In the rows, 128 means zero.
Rotation paths and how fast each direction turns (deg/step):
Each turn is a multiple of 5 degrees from 10 to 175, or 0.
Each row of a path follows its step; steps can be skipped.

step 2: [139 127 131 119 141 134 133 133 130 125 127 120 135 128 132 140 123 121
 121 128 124 125 132 130 117 122 133 129 124 133 134 125 133 135 123 131
 130 128 128 130 135]
step 4: [140 133 128 132 132 134 123 126 119 127 132 129 126 125 125 130 134 137
 126 124 124 129 133 133 133 123 127 127 128 128 123 122 137 123 117 140
 135 121 132 136 137]
step 5: [130 121 133 122 135 132 122 117 122 124 129 134 124 124 124 140 125 116
 120 132 129 124 127 131 121 133 126 136 135 132 135 129 134 130 123 131
 132 126 128 123 138]
step 12: [135 124 126 127 141 126 124 118 128 125 134 124 123 127 137 137 130 130
 131 128 123 142 136 127 126 137 127 124 125 131 122 132 126 123 125 126
 135 121 127 127 139]
step 13: [141 130 140 115 141 133 125 126 132 132 129 134 124 138 123 132 131 123
 122 133 130 127 127 133 129 125 128 124 128 123 122 125 136 128 123 129
 130 120 131 131 124]
step 15: [134 125 120 121 137 127 135 119 130 120 130 124 121 125 124 130 124 132
 120 122 124 121 135 121 128 126 131 128 123 135 120 127 129 118 118 128
 126 120 127 131 139]
step 16: [136 127 135 120 136 124 111 125 123 122 127 124 133 133 126 135 126 126
 129 132 125 126 130 132 130 129 133 134 131 122 129 124 138 126 124 122
 131 127 124 141 136]
step 20: [131 128 127 131 133 133 120 120 125 121 138 131 126 133 128 137 126 132
 134 130 128 136 128 131 123 122 136 125 123 138 122 114 142 125 125 133
 123 123 126 126 126]
Directions:
[127 129 126 128 127 130 130 127 129 130 128 128 129 128 131 127 127 129
 123 127 130 128 129 125 128 125 128 130 127 127 128 129 124 126 128 129
 128 130 127 132 127] | 95
[127 129 128 128 126 129 129 132 128 128 128 131 128 126 131 130 125 131
 129 129 127 131 129 127 131 130 128 128 130 129 126 127 129 125 126 127
 129 130 129 127 128] | 135
[128 126 126 127 128 126 129 127 130 126 129 128 129 127 130 130 126 130
 129 126 126 126 127 130 126 128 133 129 125 128 129 127 129 128 131 126
 127 129 129 130 128] | 80
[126 126 127 127 130 130 128 125 130 125 128 131 125 130 127 126 127 129
 127 126 126 127 124 127 128 129 126 126 128 129 127 130 127 125 129 128
 130 129 127 125 126] | 155

step 3: [123 139 137 131 128 130 138 125 132 136 143 125 131 124 137 134 121 116
 126 124 134 137 129 127 118 128 139 129 128 131 130 130 134 126 130 130
 125 125 128 132 125]
step 5: [123 126 131 133 134 131 139 132 123 124 129 141 127 123 125 122 119 120
 132 132 137 127 136 119 131 134 129 123 124 127 125 122 134 120 129 124
 132 122 124 134 116]
step 8: [127 127 124 131 132 117 124 122 135 139 121 127 129 129 132 125 128 136
 117 128 132 125 128 124 122 125 122 126 121 130 116 131 120 125 129 124
 126 115 126 133 117]
step 10: [117 122 141 133 137 120 123 128 127 135 127 133 122 129 130 129 128 134
 122 119 129 120 132 137 132 131 120 126 132 136 130 136 130 122 131 124
 119 126 134 123 130]
step 14: [136 126 127 131 133 123 128 135 124 136 138 123 125 122 128 127 120 134
 116 119 122 134 129 131 123 124 125 125 131 120 129 128 126 130 134 141
 135 126 125 116 129]
step 15: [123 135 134 131 124 133 124 118 129 130 115 121 137 126 128 133 123 120
 131 135 127 137 131 130 127 131 129 120 128 125 133 124 130 123 117 117
 117 130 131 132 132]
step 18: [128 125 130 125 141 133 123 133 135 131 124 124 130 123 131 133 121 120
 129 124 125 126 128 137 125 134 134 138 130 128 132 142 121 117 129 123
 133 125 116 127 129]
step 19: [130 132 131 122 120 128 131 133 117 130 128 123 129 143 131 120 128 129
 125 133 129 135 120 127 127 125 130 117 126 125 125 127 119 136 130 124
 130 126 143 136 124]
Directions:
[127 127 129 128 128 127 127 130 131 129 128 127 126 127 130 128 127 131
 129 128 125 126 130 125 126 130 127 129 129 129 127 132 128 129 126 128
 131 127 127 123 128] | 175
[128 125 128 129 127 127 127 130 128 127 132 133 129 128 127 130 130 130
 127 126 129 131 129 130 130 129 129 127 128 127 126 131 130 128 126 128
 129 130 126 129 129] | 95
[127 129 129 130 125 128 126 130 127 127 129 128 128 126 126 127 127 124
 131 130 129 128 128 127 125 127 129 124 128 129 128 129 130 132 125 126
 129 129 130 130 127] | 175
